One turn moves every row onto another: examples first, then more rows asked
sotu: [-17 -29  33 -10  58 -13  12   2  -5  17  77  10  35 -22 -21 -50  21 -21]
dukif: [ 30 -20  17  56  -3  50 -11  29  25  15  27 -27  23 -20  42 -17  -9  24]
Vusom: [-14   2  48  19  14   3 -35  27  33  -7  76  -9   8   9  32  14 -15   9]
dod: [-25   0  -8   7 -34  55   7 -14 -18  16 -23  12 -21   9 -18  56  39  18]
nit: [ 15   9 -31  -3  16  -8 -40  -4 -58  53 -26  48  13 -24  13  -8 -12  12]
Munu: [  0  47 -51 -10 -15 -42  25 -10   2 -19 -42 -16  15 -45 -24   3  27  14]
mape: [ 20 -55 -32  20 -20   2  42 -33  36   0  10 -46  -5   2  43 -19  15 -27]
faku: [-37  41  49 -39  33  24 -26 -24 -14  35 -12  -7 -51   9  10  20  10 -19]
Leror: [ 16 -65  19  -3 -30 -20   9  15 -17  48  18 -35  14   7   4 -63  16  11]
rukip: [ -1  37  28 -62  54 -27 -24  -6 -29  -7 -27  11 -31 -30  40 -25  21   9]
lefet: [-44 -25   1   4 -22  58  27 -16  14   2 -17  19 -16  -5   4  28  63  35]
Zez: [ 13 -61 -31 -34  31 -30  -8 -61  22 -32 -14  -9  28  34  -9  -2  -6  11]
Rato: [ 21  35 -16 -27  21 -17 -26 -21 -12  63 -41 -34  -1 -63 -16  -4  -6  19]
Dipez: [  8 -16  30  49 -23  30  23  32  38  39  28 -42  11 -23 -11 -22 -19  15]
gutu: [-14  64 -29 -34   6 -41  31  -7  -5 -52 -24   3  -7 -15   4 -20  37  12]
Komoz: [-31  36 -39 -14 -14 -63  14 -17  30   8 -33 -23  25 -39  -8 -37  32  14]
rumeg: [  5 -31  28 -32  34 -40  -6   3 -32 -20  73 -16  43   0  -1 -37  31  -3]
kifir: [ -9 -27  -6  -3  31 -22  44 -37  38 -28  67 -15  -5  -2  15  11  -3 -47]
ronef: [-22   3  26 -21   6 -21 -28   3 -53  53   1  43 -15  21  29 -26 -32  13]
Vil: [  9 -19 -10  -6  50  -2  22 -56  12 -29 -34 -30  34  37 -14 -37 -25 -36]
Pebu: [  3 -21  18 -13  31   0 -53 -19   1   0   5 -27  67  34 -49  -5 -14  39]
laz: [-28 -29  51   6  18   6  -7  33  45 -19  65  18  -4  -7  31 -16  32  22]
Gom: [ 18 -22  39  -4  46  30 -25  -3 -23 -36 -26 -13  56  39  -6 -46  -3  26]
gukol: [ 24 -15  -1 -20  25  56  -9 -24 -23  47 -35   6 -30 -50   7  32  14  34]
pivi: [ 13 -20  -6  16  41  28 -17 -24  59 -39  -3   1  29   7  -7  32 -39  38]
rab: [-18  54  27 -44  55  15  36 -26  -4 -26 -18 -19 -30 -42 -16  11  32 -12]
kab: [ -5  -1  23  21  15  26 -19 -13  53 -41 -36 -25  10  52  25  -5 -33   9]
gak: [-40 -17   8  -7  16 -50  19 -17  64   4  57 -12 -11   1  12 -26  10 -40]
Fabi: [ -3  32 -12 -33  17 -57  58   2 -10 -46 -16  11   3 -44   3 -35   3  24]
Voli: [-11   0 -12  12  40  18 -26 -13 -34  76  -6  50  28 -35   8 -29 -11   9]
Tud: [-13  50  -8 -18  30 -13 -40  -8 -53  43  -4  43  -3  14  19 -28 -16  -7]
zetot: [ 34 -61 -18  19  -3  -7  65  -1  30   4  11 -14  -8 -39  26 -42  -7  -2]
dipul: [-52  23  32   4 -10  47  57 -12  -3   3   8  -2 -25   9 -36  38   2   3]
lotu: [ 27 -30   1   8  -3 -10   2   0 -25  30  25 -64  59  -8  -8 -64  26  -5]
Mima: [-37  35  10  -1   8  68  28 -16 -23  -7   3  25 -28  19 -15  36  31   1]
lopi: [  4   1 -11 -45 -22  -3   3 -27   8  14 -53 -47 -35 -34  -3  24  49  36]

Munu goes to Tud
Dipez goes to gak
And these:
kifir goes to lotu
rukip goes to gukol
Zez goes to Gom
ronef goes to lefet

